rotation ticks, each row followed by its count of ticks
The counts run from 0 to 369.
[141 160 134 143 123 145 146  86 159 134  99 112 107 153 139 132  93 158
 114 113 157  82 171 104 138 169 106 102 153 133 145 143  73 125 123 142
 159 129 120 128 135 117 121 140  71 137 166 120 110 168 130  81 105 104
 109 107]  43
[137 142 142 139 111 151 151  84 162 129 106 110 101 142 123 129 100 157
  98 113 136  81 176 105 135 175  97  98 143 143 135 154  74 131 121 141
 158 138 112 119 132 122 116 139  78 125 150 131 112 161 126  80 112 105
  97  96]  44
[163 147  82 130 154 137 134  79 111 150 125 121 135 129 144 129 115 160
 112 112 159  98 174  93 140 142 132  98 112 169 155 160 110 137  93 133
 169 111  97 112 102 133  85 118  79 124 175 166 145 140 162 124 140 122
 152  92]  151
[143 139 128 126 111 103 113 117 140 163 143  97  71 139 137 113  97 162
 132 129 118 120 186 137 129 120 156  69 143 116 152 176  75 135 105 157
 138 146 130 119 165 104 133 116 100 141 142 123  84 179 135 111  96 119
 127  90]  162
[143 119 141 129 153 102 108  91 139 127 162 110 121 172 130 118  98 121
 134 142 154 113 162 156 114 119 128 104 100 130 123 169  92 164  75 115
 134 121  61 131 118 133 109 162  76 127 138 113 107 116 172 146 136 142
 118  72]  119
[138 112 145 151 139 115 101 108 133 163 137 139  85 175 111 126 120 152
 143 157 126 120 159 167 108 103 151 109  92 135 145 158 117 147  74 142
 166 132 113 117 118 114  90 137  62 122 169 139 112 119 184 121 140 124
 141  95]  363
[164 164 119 132  98 123 124 105 128 144 164 140  70 133 127 108 121 136
 127 156 151 116 208 163 134 121 127 112 171 105 155 135 122 114  99 154
 135 144 101 122 132 133 101 130  89 136 180 111  86 162 150 121 141 117
 110  97]  136
[146 119 102 123 157 144 139  87 169 134 143 144  97 172 140 125 132 190
 136 142 149 129 199 168 117 116 141 112 123 121 172 144 128 153  88 125
 128 115  89 141 111 106 131 149  86 131 141 103  99 128 132 125 117 150
 159  79]  230
[140 145 112 125 150 102 125  89 122 136 131 106 109 135 161 117  64 129
 128 112 159  81 192 121 117 145  98 127 155 138 126 186 120 154 137 128
 127 141 118 151 136 135  87 128  90 151 151 137 118 180 144  98 141 144
 114  81]  69
[136 116 119 144 165  87 110  82 122 159 123 150 108 155 174 110  83 126
 147 156 153  88 186 145 108 127 111 122 112 134 134 153 136 155 125 129
 143 113 104 155 103 124  79 149  90 118 143 146 111 154 140 136 135 126
 101  65]  91
[163 133 122 130 181 146 113  92 137 139 150  84 113 165 169 111 130 137
 134 107 152 100 158 137 132 148  93 122 123 127 170 152 120 161  88 138
 139 145 114 148 132 113 114  75  70 149 145  94 102 140 132 123 108 154
 137  77]  99
[146 150 121 128 118 123 145  93 159 112 128 140 131 143 119 174  99 187
 125 130 166 100 194 141 114 134 168 122 144 140 151 138 101 132 100 147
 143 116 108 123 118 129 110 175  84 132 162 119 102 137 170  97 144 119
 136 100]  259
[141 125 153 134 139 106 113 100 175 155 149 110 110 192 145 151 125 148
 147 108 130 113 159 156 125 117 118 131  78 153 139 164 111 167 104 152
 145 140 106 149 142 131  97 116  60 123 138 121  94 137 165 121 112 157
 126  87]  340
[129 161 121 131 155 120 111 106 154 167 134 108  82 175 120 122 116 120
 146 107 139  99 152 136 122 141 111  92 129 144 143 154 107 131 120 150
 138 148 154 144 151  92  90  76  47 142 167 126  99 150 136  99  93 113
 118 115]  189
[143 129 122 140 152 152 141  96 162 115  90 110  97 171 141 123 104 155
 133  97 160 102 144 132 129 181 101 122 144 146 181 147 108 142 117 141
 134 127 100 120  94  82 117 112  54 147 158 112 137 126 117 108 124 107
 119  95]  322
[154 145 132 122 133 129 131 105 163 135 173 116  84 131 136 141 144 160
 140 118 162 120 173 148 136 107 172 103 100 140 177 169  98 160  78 144
 142 138  98 127 147 135 118 114 108 141 164 121  69 141 153 130 103 142
 161  81]  252
[155 106  82 118 134 117 117 101 160 141 143 109 133 181 129 137  97 159
 155 120 140 133 173 149 133 140 131 106 125 154 144 169 104 150 100 137
  94 121  89 130 115  71 113 133  65 145 115 111 136 137 141 163 135 126
 128  79]  206
[118 152 117 137 132 116 143  94 175 136 112 140  65 143 149 106 136 143
 149 108 174 105 165 154 140 148 117 127 152 151 166 178 114 147 142 140
 126 143 115 150 118 143  85 124  87 135 174 165 123 156 117  99 104 115
 105  85]  196
[141 149 128 117 130 130 128 103 112 116 122 111  89 158 110 107 129 154
 102 119 133 107 178 154 107 152 139  95 144 122 148 157 107 143  95 151
 149 133 101 105 101 150 129 137  47 143 179 135 143 127 164  62 131 115
 138 100]  18
[137 127 139 121 118 106 128 113 163 143 153 140  84 164 104  98 132 152
 122 167 136 130 196 164 120 107 127  77 129 120 136 150  96 141  77 126
 142 145  81 134 143 129 114 172  76 114 156 118 111 139 143 116 123 135
 128  91]  141
[156 137 110 127 171 155 123  85 137 134 152  78  98 170 155 110 142 141
 133  92 139  99 154 154 136 153  97 112 121 139 166 157 124 157  98 139
 116 138 113 126 131 115 127  69  67 145 147 103 106 137 140 118  98 139
 140  85]  100
[128 137 139 177 147 111 120  86 139 163 102 133 112 168 148 130 111 156
 157 134 156 101 137 147 142 118 115 115 111 141 157 134  87 141  87 133
 162 114 114 106 122 147  98 143  76  94 177 149 118 145 176 117 120 122
 131  93]  367
[136 123 118 122 141 151 132  71 146 147 140  96  88 148 126 137 133 141
 131 103 163  97 165 158 127 143 136 137 143 158 172 148 112 150  87 132
 120 159 137 135 117  95 158 109  66 158 159  91  96 130 142 104  89 128
 160  94]  103
[117 148 132 135 140 115 123  99 161 165 131 104  72 176 116 126 119 125
 143 104 128  96 145 152 126 138 115  98 117 151 139 165 105 142 128 147
 126 149 150 132 144  93 106  93  47 132 166 138  98 153 147  89  84 103
 113 114]  190
[150 145 106 113 144  91 126 117 139 139 122  79 118 158 128  88  95 136
 126 116 152 124 173 121 134 146 104  77 157 138 153 154  88 140  95 137
 126 138  82 143 141  90 131 143  61 144 157 102 159 159 132 103 134 126
 126  98]  293
[136 148 147 137 148 128 135 111 160 128 120 125 132 164 134 156  80 187
 129 125 143  97 181 115 106 129 132  90 101 124 145 143  93 143  94 148
 157 118 147 119 162 108  98 128  67 112 152 118  89 153 153  99 124 129
 137  93]  38
[168 133 109 123 151 134  98  63 121 155 126 150  74 124 134 160  88 132
 161 125 154 115 160 120 113 155 158 101 131 153 164 171 110 113 127 139
 142 160 134 128 106 109  75 111 108 128 164 164 104 156 126 138 132 140
 125 101]  305
[131 108 109 108 136 120 124 131 138 130 118 100 101 145 109  86  98 159
 111 110 136 123 172 119 110 150 128  76 125 153 147 193  94 160  83 130
 144 148 105 135 124  82 124 126  61 145 149 130 160 130 128 105 133 120
 147  76]  296
[126 115  93 135 120 116 106  63 135 170 150 148  87 131 132 119 113 103
 151 151 160 117 174 164 133 138 141 114 144 151 133 153 109 123 105 123
 105 144 124 138 101  87 111 134  80 138 141 134 105 142 116 172 101  98
 104  70]  331
[147 140 136 127 132 130 124 112 116 123 159 111  86 140 138  78  89 124
 104 140 140 118 159 111 128 146 109  71 137 111 122 176  94 130  93 131
 149 118  63  99 114 128 107 117  57 135 158 134 118 138 134 144 152 112
 109  84]  269
[147 129 120 142 183  96 107  69 121 156 124 140 109 163 181 107  89 114
 148 152 158  96 175 139 117 140  97 114 121 127 134 147 126 146 126 125
 136 117 102 154 108 135  89 143  78 114 150 137 110 152 128 135 121 139
 100  73]  92
[110 136 146 139 123 104 135 106 170 165 128 109  65 152 123 128 105 127
 135 108 146  96 150 152 122 131 123 114 121 161 147 168 103 145 119 149
 124 151 150 141 133  91 113 113  51 136 170 136  97 147 146  87  94  99
 125 105]  191
[136 142 116 144 183 133 107  92 130 122 147 107 135 178 141 122 123 139
 148 116 161 108 131 142 124 133 115 102 118 124 138 160  91 156  70 120
 149 114  91 109 136 146  93 107  58 130 154 123 122 116 170 144 120 148
 140  80]  122
[153 123 122 145 140 140 123  90 140 134 160 123  54 145 147 101 124 150
 148 132 152 100 175 185 134 121 106 126 136 121 177 176 139 158 100 121
  90 146  99 124 121 142  87 123 118 123 142 123  92 150 153 121 131 148
 126  74]  224
[153 156 113 118 128 139 131  84 142  96 128 146 136 164 119 156 100 185
 124 131 149 100 195 146 106 164 145 101 154 116 134 137  97 113 109 151
 143 118 104  99 117 157  89 154  68 123 149 132 119 143 160  93 149 118
 110  88]  261
[138 109 105 158 144 110  95  64 142 176  96 154 106 175 128 146 104 134
 167 156 147 101 167 157 116 137 133 118 128 158 144 143 104 127 115 125
 139 130 123 139 104  93  78 168  91 114 137 150 126 149 144 135 121 121
 100  86]  88
[170 123 101 124 119 144  92  99 115 143 161 137  75 166 131 109 131 144
 135 149 121 141 179 161 117 125 151 102 151 102 152 161 115 118  86 146
 147 136  79 114 104 108 108 107  83 164 149 119 111 129 140 161 141 127
 126  85]  357
[141 111 107 135 139 142 139 102 176 143 134 133 101 176 146 122 131 189
 150 139 146 129 192 173 136 109 139 115 127 131 182 147 125 161  80 133
 113 121  98 128 127  97 126 148 102 124 125 105 103 136 144 137 112 137
 151  70]  229
[146 121 113 101 110 109 124 116 152 136 161 131  81 107  98 101 102 131
 131 138 171 142 180 129 124 139 137  74 140 154 158 169 102 137  77 128
 115 179 106 136 129  85 100 133  73 123 149 117 124 141 106 154 138 120
 140  79]  53
[158 140  97 121 121 125 125  85  93 146 169 113 112 103 145 123  74 148
 111 126 129 102 201 117 126 145 143  82 126 139 132 171 119 136  97 146
 122 141 147 104 132 131 105 101  89 126 145 144 100 172 148 124 139 123
 137  74]  157
[154 132 139 127 150 126 133  95 167 106 105 136  82 150  90 136 105 159
 133 118 167  97 155 132 109 165 133  95 122 155 167 164  86 138 106 124
 142 158  94 132 120 114  85 172 101 118 164 140 134 132 139  85 138 140
 130 105]  171
[163 122 127 131 145 136  99  64 110 147 117 137 127 170 133 148 119 135
 105 142 136  97 190 139 105 169 126 119 122 141 132 119 109 123  93 148
 177 132 106 129  79 122 112 146  48 139 158 119 128 123 149 113 131 123
 112  82]  238
[132 164 100 138 115 116 137  92 131 116 117 131 128 155 133 120  91 163
 121 133 156  98 192 135 132 146 142  96 166 111 129 146  91 123 111 143
 140  89  86 110 111 136 105 165  73 150 162 136 128 145 154 106 134  86
  98  87]  263
